One turn sends every row of this set to another row. A few are shown first. Where does it send the rows asked after them?
Pem: [ -2 -16   7  12  10  -3   2   0  -2   1   2   9   2   3  15   8  -8  -3
  -7 -16  -1  20  -9  -9 -17   1]
fef: [  2  -1 -11  -3  10  -5   9  -5  -9   5 -14   2  -6  -5  20   2  14  15
   7  11   6  -6   2  -7  -6  21]
pego: [-15  10   5   3   0   3 -10   5  -1  -2 -14   4   2  11  17   5  12  -3
 -16  -9  -2  -1 -17  14  -9   0]
mivu: [  4   1  -3   5  12  -4   3   1 -13   0  -1  19  11   2  16  12  -6  25
   9  -7  10  10 -13 -13   2   7]
Seb: [ 14   3   3  -1   5  -2 -15   3  -2  -1  -7   1  -5  -8  30  -4  12  -5
 -14   0  -2  -4 -10   4   8  -1]
Zev: [ -9  10   2   6   7  -9 -11   2   4  -7   8  -1   8  -1  22  -5   9 -22
   5   6   2   6  -4   9  -9  -1]
Boziz: [  4  -9   1   7  14  -8   9  13   1  -9  15   8   0 -15  17   5   3   8
 -20   4   4   7   0  -8  -7   4]
vetun: [  6  -8   2   1  -7  -4   6  -5  10  -2  -6  -6  11   2  32   3   0   9
   7 -13   8   4   1  -1  16   5]
Sanuv: [-25  -8  -7  14   1  -7   5  -7   3  -9  -1   1   1   9  14  10  12 -10
  11  -3   7  11  -7  10   3   7]
gok: [-10  -1  -1  13  10   1 -15   0   1   8   5   6  11 -21   7   9  -5  10
  -6  11   4  -4  -7  -7 -24   1]
sarof: [ -8  -7  -9  -2  21   3   2  13  -4  10  -1 -20   5 -11  22  -1   1   4
   3  17   3 -11  -4  -2  -3   7]
bofeb: [-15 -19   5   7   1  -8  -6  -9 -28  -7  -4  -6  20  -5  19   2   4   6
 -10   2   3   4 -10  -8  -1   4]
samik: [  7 -14  -3  -1  17  13   1   3   8  -6   4   8  12 -12  19  -1   0  14
   3   9  -1  11 -17 -16  -5  10]
Defab: [-12   0   4  10 -13 -13  10  -5  -8   2  -3   0   7  -5  16  15   8  14
 -13  -6   4  -4   8   6  -4   1]
Vuvan: [-16   3 -11   4   1   7 -19  -5   8  -9  -6 -10  19  -7  17  11   5  15
  14  -1   0  -7   0  -1   9  12]
kab: [-17   1   8   5   5   3 -11   0   2  -9 -37  -4   0  -8  24   8   1  11
  -9  -2   9   2 -12  -2  -2   8]
bam: [-10 -10  -5   2   8   5   9 -12   9   3 -13   0  10  -4  22   5  17   3
  -8  13   6 -11 -21   4   9   9]
Doko: [-19   1  -3  10  15   5 -10  13 -11 -14  -2   7  15   0   6  18  -4  16
  -8  -6   4   4 -14 -10 -15  10]
Kovu: [ -6  -7 -19   9  16  -5  -4  -2  -5   0  13  15   4   6  17  16   3  10
 -10  -8   1  -6 -10   1  11   0]
nava: [-10  -7  -1  -1  11  -6 -20   8   8 -19  -3   6  12  -6  23  -2  -9   9
   5   4  18   3 -23 -10   0   0]
mana: [ -2  -5   7  14   6 -10 -15   9  -4  -2  -4 -19  -3 -23  18  12  -2  -6
  -5   4  10  -3  -4  -1   7  -3]
sofi: [ -4   1   0   3   6   5  -8 -12  -9  11  -5   8  13   4  20  -6  15  -3
   3  12  -8   8 -22   5  -7  -1]
Vorav: [-15   6  -9   7  10   1   1  18  17 -13  13   9   7  -2  14  10  -2  11
   1  -3  13   0   1   3  -7   8]
vugo: [  1  11  -3  -4  14  -6   4 -11  23 -14  -6  14   1  -2  18  10   3  17
  -5   0   4   3  -8  -4  -5   9]
savo: [-10  -1   0   1  11   1   3   0 -13  -2 -18 -14 -10   1  10  10   1  14
   8   1  -8  17  -7  -5 -17  12]
togi: [-21   0   1  -5   3  -9   5  21   2  -9 -19  -5  -2   4  18  10   1   1
  18  -2   7   2  -9  -8  -3   7]
foru: [ -7 -11  -9  -1   8 -12   5  16 -12  -9   5 -18  -6   6  12  10   8  -4
  -3  -1  11  -6 -12   3   2  11]
rezu: [-13  -7   9   1   4   0  -3  -8   9 -19  -3 -18  18 -15  13   4   7  -4
  -4   7  -6   7  -4  -8 -12  12]
pemur: [  2   1   2  18  13  -7  -3 -21 -12  10  -5  -8   6  -6  15  10   0  -2
  13   0   6  10   3   0  -6  13]
gud: [  2  24   4   5   8  -7 -24  -6 -10  -3 -14   4   5  -1  19   8   5  -2
  12  -4  -1   0  -8  -1  -3   4]

pemur -> mana
sarof -> togi
pego -> sofi
And these:
Defab -> bofeb
Vorav -> mivu
Kovu -> Pem

